[[-18 -73 -60  -2 -44]
 [-31   7  59 -55  78]]
->
[-18   7]

[[-71 -82]
 [ 45  88]]
->
[-71  88]

[[-46  13  41 -89]
 [-93 -41  63 -22]]
->
[-46 -41]

[[ -2 -31 -17  78 -35]
 [  6  30 -10  65   6]]
->
[-2 30]

[[ -8  51 -54  50 -52]
 [-18 -96 -32  94   9]
 [-19 -60 -12  89   4]]
->
[ -8 -96 -12]

[[ 64 -10 -35 -38]
 [-41  74 -44 -58]
 [  4   4  -4   9]]
->
[64 74 -4]

[[ 69   3  76  61]
 [-63  32 -58  10]]
->
[69 32]

[[-26  10 -43 -21  26]
 [ 24  92 -59 -23   8]]
->
[-26  92]

[[-20 -91]
 [ 94  25]]
->
[-20  25]
---
[[-65 -63]
 [ 38  43]
 [ -9   2]
 [-51  39]
 [ 24  30]
 [ 79  51]
 [-40  31]
 [-40  21]]
->
[[-65 -63]
 [ -9   2]
 [-40  21]
 [ 24  30]
 [-40  31]
 [-51  39]
 [ 38  43]
 [ 79  51]]

[[-11 -58  46 -43 -26  -8  52  23  13]
 [-10  48 -66  60  38  26 -76  15 -23]
 [ 10 -50  66 -57 -38 -22  80 -13  24]]
->
[[-11 -58  46 -43 -26  -8  52  23  13]
 [ 10 -50  66 -57 -38 -22  80 -13  24]
 [-10  48 -66  60  38  26 -76  15 -23]]

[[-12 -23 -71 -35  50 -46 -46]
 [ 71  53  13  71  19  -7  49]
 [-48  58 -68  11  30  38  50]
 [-19 -21  70  53  -8 -41 -14]
 [-49  17  62   7 -40 -40  37]
 [ 69  70  61 -26 -74   7 -73]]
->
[[-12 -23 -71 -35  50 -46 -46]
 [-19 -21  70  53  -8 -41 -14]
 [-49  17  62   7 -40 -40  37]
 [ 71  53  13  71  19  -7  49]
 [-48  58 -68  11  30  38  50]
 [ 69  70  61 -26 -74   7 -73]]

[[ 44   1  37 -39  11  11  33  97]
 [ 30  17  19 -42   7   7  21  92]
 [ 51 -15  49 -29  14  14  39  82]]
->
[[ 51 -15  49 -29  14  14  39  82]
 [ 44   1  37 -39  11  11  33  97]
 [ 30  17  19 -42   7   7  21  92]]

[[-17   7 -32   8  13 -23 -35  89  16  69  11]
 [ 52  20  42 -16 -73  24   3 -49 -41 -31  -6]
 [-52   8 -10   1  27 -53 -10  51  87 -53 -22]]
->
[[-17   7 -32   8  13 -23 -35  89  16  69  11]
 [-52   8 -10   1  27 -53 -10  51  87 -53 -22]
 [ 52  20  42 -16 -73  24   3 -49 -41 -31  -6]]

[[  1 -20  15  13 -78 -95 -40   8 -11   7  46   4 -37]
 [-23 -79 -23 -20   0  50 -58 -23  14 -27  57 -27  44]
 [-32 -69   5 -29   7  51 -40 -33  12   0  64 -44  54]]
->
[[-23 -79 -23 -20   0  50 -58 -23  14 -27  57 -27  44]
 [-32 -69   5 -29   7  51 -40 -33  12   0  64 -44  54]
 [  1 -20  15  13 -78 -95 -40   8 -11   7  46   4 -37]]

[[-53 -21   1 -10   3 -15  55]
 [-58 -13   7 -15   1 -11  27]
 [ -8 -58 -16  41  31 -32 -30]
 [ 12 -28 -18  14   4 -12  94]
 [ -8 -66 -18  47  34 -36 -34]
 [-51 -27  -4  -7   2 -18  75]
 [-10 -25 -11   6   4 -13  80]
 [  2  48  -2   6   5 -77   2]]
->
[[ -8 -66 -18  47  34 -36 -34]
 [ -8 -58 -16  41  31 -32 -30]
 [ 12 -28 -18  14   4 -12  94]
 [-51 -27  -4  -7   2 -18  75]
 [-10 -25 -11   6   4 -13  80]
 [-53 -21   1 -10   3 -15  55]
 [-58 -13   7 -15   1 -11  27]
 [  2  48  -2   6   5 -77   2]]

[[ 37  65  16  63 -59  10 -26 -41 -28  10]
 [-19   9  49   8  -2  49 -48  13  24 -36]
 [ 58  82  -1  79 -77  -8 -13 -61 -48  29]
 [-59 -80   5 -78  77  12  10  62  50 -32]
 [-30  -4  51  -5  11  52 -48  23  33 -43]]
->
[[-59 -80   5 -78  77  12  10  62  50 -32]
 [-30  -4  51  -5  11  52 -48  23  33 -43]
 [-19   9  49   8  -2  49 -48  13  24 -36]
 [ 37  65  16  63 -59  10 -26 -41 -28  10]
 [ 58  82  -1  79 -77  -8 -13 -61 -48  29]]
